Rotation paths and how fast each direction turns (degrees each step)
Each turn is a multiple of 5 degrees from 10 to 175, or 0.
Each row of a path follows its step; steps can be skipped.
Path 1:
step 0: [121,38,33,68,48,-270,-49,53,40,372,-178,15,-276,-193,-203,-10,-8,-156,-62,44,17,10,307,102,190,-136,95,-27,-143]
step 1: [85,-36,132,-69,-198,98,-18,-24,-164,231,33,-217,299,189,-32,-267,69,-61,-49,22,115,-14,-204,-184,-87,-350,43,10,-49]
step 2: [-91,141,113,-22,337,71,-97,66,-98,124,-208,184,-373,185,-119,8,51,-158,140,127,-49,-23,-264,-58,-67,72,-14,-211,-22]
step 3: [-205,231,-160,180,-33,-143,-120,-88,-5,366,-89,81,238,31,208,-10,163,111,2,-3,102,-231,206,0,103,-105,169,-41,-2]
step 4: [-63,-8,-79,-91,127,6,-78,-4,-30,-49,30,35,141,-18,-160,70,-175,-84,-167,105,104,-233,-289,-168,18,-265,-448,-74,116]
step 5: [-294,-67,210,-18,93,-177,-163,-56,28,296,-280,-73,-87,-278,12,87,-49,-135,258,63,-26,89,83,-2,-91,140,-77,103,-159]
step 6: [140,-67,19,170,-94,11,-53,-5,-319,132,-215,-77,123,36,130,58,-141,13,-371,55,-160,-111,55,-53,73,-369,88,104,-105]
step 8: [-255,225,67,328,-152,46,-349,-25,-126,40,-153,-15,169,136,158,-2,123,-117,181,12,-143,-5,-162,81,-93,69,153,-37,-85]
step 9: [42,221,-205,85,27,112,-66,134,80,46,-110,225,-43,-38,-106,289,-149,58,-335,90,123,-242,36,-300,133,-15,-44,-134,-54]
step 10: [-141,-10,144,20,-146,-296,-159,-9,179,164,68,-309,219,-107,-72,-121,-228,-37,168,125,159,-194,-110,43,38,178,-172,-39,-15]
step 11: [129,-52,32,59,-97,128,-254,-82,-160,124,-77,104,2,-193,-121,192,-153,-354,-76,-72,-399,89,-53,-19,-16,-111,-37,-98,-156]
Speeds:
[91,8,67,1,-44,26,-84,51,4,-43,-85,-20,-86,71,-6,-90,61,-7,-37,26,58,89,36,18,-36,-68,19,103,-18]
60
[-37,-42,-33,50,5,-15,-30,38,-119,-100,42,22,-7,102,18,-48,-88,-83,-74,-56,-40,-15,42,-8,-60,-43,-59,-80,-12]
155
[-31,-63,52,-19,-110,-10,6,-8,-37,45,-131,88,12,34,-94,10,4,-14,-14,-112,37,-96,-29,29,17,37,-2,13,75]
0
[-70,-108,-90,-10,-66,10,13,-20,13,6,-45,-20,-89,-12,-27,-34,65,1,38,63,55,36,104,-86,30,56,-34,-95,-48]
155
[15,-53,82,-86,56,8,11,48,21,-14,-14,-82,50,66,-33,2,-3,33,-22,111,39,-25,-39,32,-111,93,-70,-69,62]
130
[-19,3,-34,-80,-59,-114,-12,41,-56,-23,45,17,-72,-63,40,-77,-37,58,-24,8,37,10,-150,-98,-25,21,19,28,33]
130
[-27,33,49,66,-45,91,-3,-81,-2,64,23,-4,-68,12,18,3,-43,-19,88,-34,-42,108,-45,-47,-80,32,-107,15,91]
120
Path 2:
step 0: [15,79,-213,34,24,-90,-279,-117,118,-185,-6,321,60,-119,-230,-34,-20,12,134,258,24,47,-306,64,26,-233,-63,-17,9]
step 1: [413,59,-153,-77,183,-37,-147,-143,153,-80,93,55,-81,-140,-172,109,160,236,26,71,46,-25,-49,139,243,-31,146,-151,-139]
step 3: [78,5,-217,298,-7,-49,-7,-56,-70,121,128,-125,-244,-294,-234,266,227,-81,91,101,25,83,-5,-138,-107,-133,90,-24,104]
step 4: [66,189,-359,274,97,108,111,-81,-60,-89,89,-318,4,-52,87,133,38,-212,24,-11,-172,110,-24,143,99,-26,215,-24,-60]
step 5: [-105,125,-154,200,249,-141,-159,-83,12,-44,229,-42,53,50,26,-10,109,-200,9,-401,-175,269,54,-144,-91,-53,26,-40,-7]
step 6: [-128,299,29,79,205,-296,100,-150,-98,-296,185,-118,-39,-102,-61,-29,-88,27,96,116,-234,144,-52,-202,-88,-47,-124,-13,-37]
step 7: [-76,11,-46,-219,172,-55,46,-166,4,-528,-27,-112,-143,-165,-99,-18,-56,-153,-42,-215,-21,-22,-110,-34,168,-121,-17,-128,-21]
step 8: [-25,-82,32,-96,373,153,102,85,175,-191,105,-79,-125,-78,4,153,-133,162,120,-183,141,126,-65,-170,-32,-83,-199,-142,-220]
step 9: [2,-105,-35,50,-78,-104,194,213,76,-152,-276,-170,-249,-265,-30,-107,-48,176,239,-85,46,250,28,-94,-51,-155,-91,-24,-150]
step 10: [-14,-65,110,-52,28,100,96,319,-94,-31,-2,-414,-61,-184,-18,-3,269,-129,-2,-21,112,60,155,-8,199,-183,-67,35,-225]
step 11: [-234,-15,-83,154,-18,199,-39,217,86,4,-108,-138,268,65,92,-35,33,-179,42,47,22,186,1,-81,-53,-422,-117,6,-231]
Speeds:
[26,-78,9,-74,-63,-35,-53,-48,-113,-3,20,-91,59,-87,-37,64,-54,-1,48,-23,-65,-23,-34,107,9,19,19,32,-76]
120
[-38,-61,19,-1,62,76,-48,7,-20,-33,48,-37,57,145,-1,11,80,-47,23,-132,92,-27,-23,40,46,55,-30,4,-20]
125
[-5,-15,10,-74,-21,-54,-119,41,-28,21,-31,61,-24,-97,-32,26,67,-42,-56,-124,51,13,41,-67,-12,-25,87,-41,69]
160
[56,-47,29,-82,30,104,1,-57,-27,25,-1,-67,-70,5,-21,-70,-2,-7,68,57,67,119,29,41,-87,-3,39,-60,77]
55
[-3,-12,-9,-4,-20,56,-16,-35,-6,-8,-50,47,39,-15,-36,-29,-65,-21,-84,28,51,-45,122,-10,-75,169,-2,102,-20]
0
[-57,12,56,16,50,5,0,20,80,-2,9,-103,48,2,-86,7,-81,22,-27,-44,-92,8,-49,-17,11,51,58,34,163]
40
Path 3:
step 0: [1,194,114,-48,139,189,104,80,-21,-91,297,25,-227,-77,-69,71,102,59,-21,-104,194,149,-93,-59,-298,-28,144,-42,15]
step 1: [232,36,-20,-15,104,-33,-321,5,-50,-121,68,-384,74,72,-25,71,74,-167,-60,-148,181,165,26,-42,-22,84,1,115,-37]
step 2: [-148,83,64,-105,-86,0,-20,-194,-6,-19,144,-64,35,191,-50,125,15,-73,-260,115,83,99,-211,-8,-339,82,96,-184,-64]
step 3: [59,41,-55,-43,65,271,-127,-53,-190,80,182,-163,-202,-8,-108,99,181,-67,-20,-347,96,-120,-130,-148,0,72,70,-36,-88]
step 4: [57,40,271,-9,-12,-261,-160,-48,-60,81,188,-208,-21,3,183,55,97,-70,13,-32,177,122,43,-90,-317,-122,20,-65,-67]
step 5: [-78,33,-64,-75,-193,27,-276,-68,51,71,65,-137,-94,174,-172,10,178,-346,-150,13,15,-3,-108,50,73,30,181,-144,-137]
step 6: [55,-45,182,-43,-35,111,112,-67,132,185,231,-25,-174,-106,103,85,142,45,-11,-240,93,14,-51,-50,-221,170,193,-234,46]
step 7: [124,-148,47,-204,-70,10,-224,-12,-153,210,7,-288,-39,96,55,-42,215,-148,9,-11,118,112,246,-142,31,9,75,98,-55]
step 8: [-266,-26,195,-164,-252,-118,10,-68,162,130,246,-125,-105,117,27,-144,16,-89,-138,47,111,47,-191,112,-72,48,98,-18,63]
step 10: [147,-56,100,-168,30,-189,27,-20,110,-16,156,-309,31,76,167,-191,42,23,125,35,273,184,54,-25,-152,157,106,-31,45]
step 11: [-234,32,-138,-246,-111,163,-88,76,11,63,122,-75,-5,176,-201,-2,110,-155,-173,118,183,143,25,114,-37,178,65,140,-138]
Speeds:
[-8,-38,-69,-59,116,29,29,32,33,-47,4,11,38,40,-59,-45,-122,57,-3,-1,100,3,21,92,-35,-32,68,99,12]
25
[18,7,46,-2,32,-125,42,154,-9,52,-10,-5,3,-5,-16,-9,63,-74,-83,-28,8,48,-29,24,1,-10,-68,127,-37]
110
[-13,-101,-18,4,50,80,-65,-1,-31,34,111,1,91,-54,20,-114,61,-71,-1,-3,-2,82,-69,30,-58,-17,-21,-54,0]
0
[-55,-51,53,63,8,71,16,-50,51,-41,-25,-17,-26,-14,118,60,-94,-142,-62,33,13,7,-16,44,42,15,7,50,-80]
110
[-7,67,-81,-74,34,-44,26,-28,9,35,12,-31,-56,75,20,-92,-17,-22,-48,151,-102,-5,-84,-16,11,-14,43,-19,-60]
125
[64,-64,-34,-43,-34,-56,-46,-36,-3,72,-65,19,-32,-47,-27,34,-79,-36,-71,-106,-5,-17,-41,-32,-63,-132,60,-58,-50]
25
[-118,-31,5,-42,-116,-30,-71,76,-2,-50,-100,-49,109,46,-11,26,11,1,-26,79,55,-10,-62,31,-4,-28,15,-52,34]
120
[-47,18,-64,42,57,-66,-35,17,-7,68,34,37,49,30,23,58,19,-27,97,-2,48,-137,10,46,-49,41,-16,-42,-139]
40
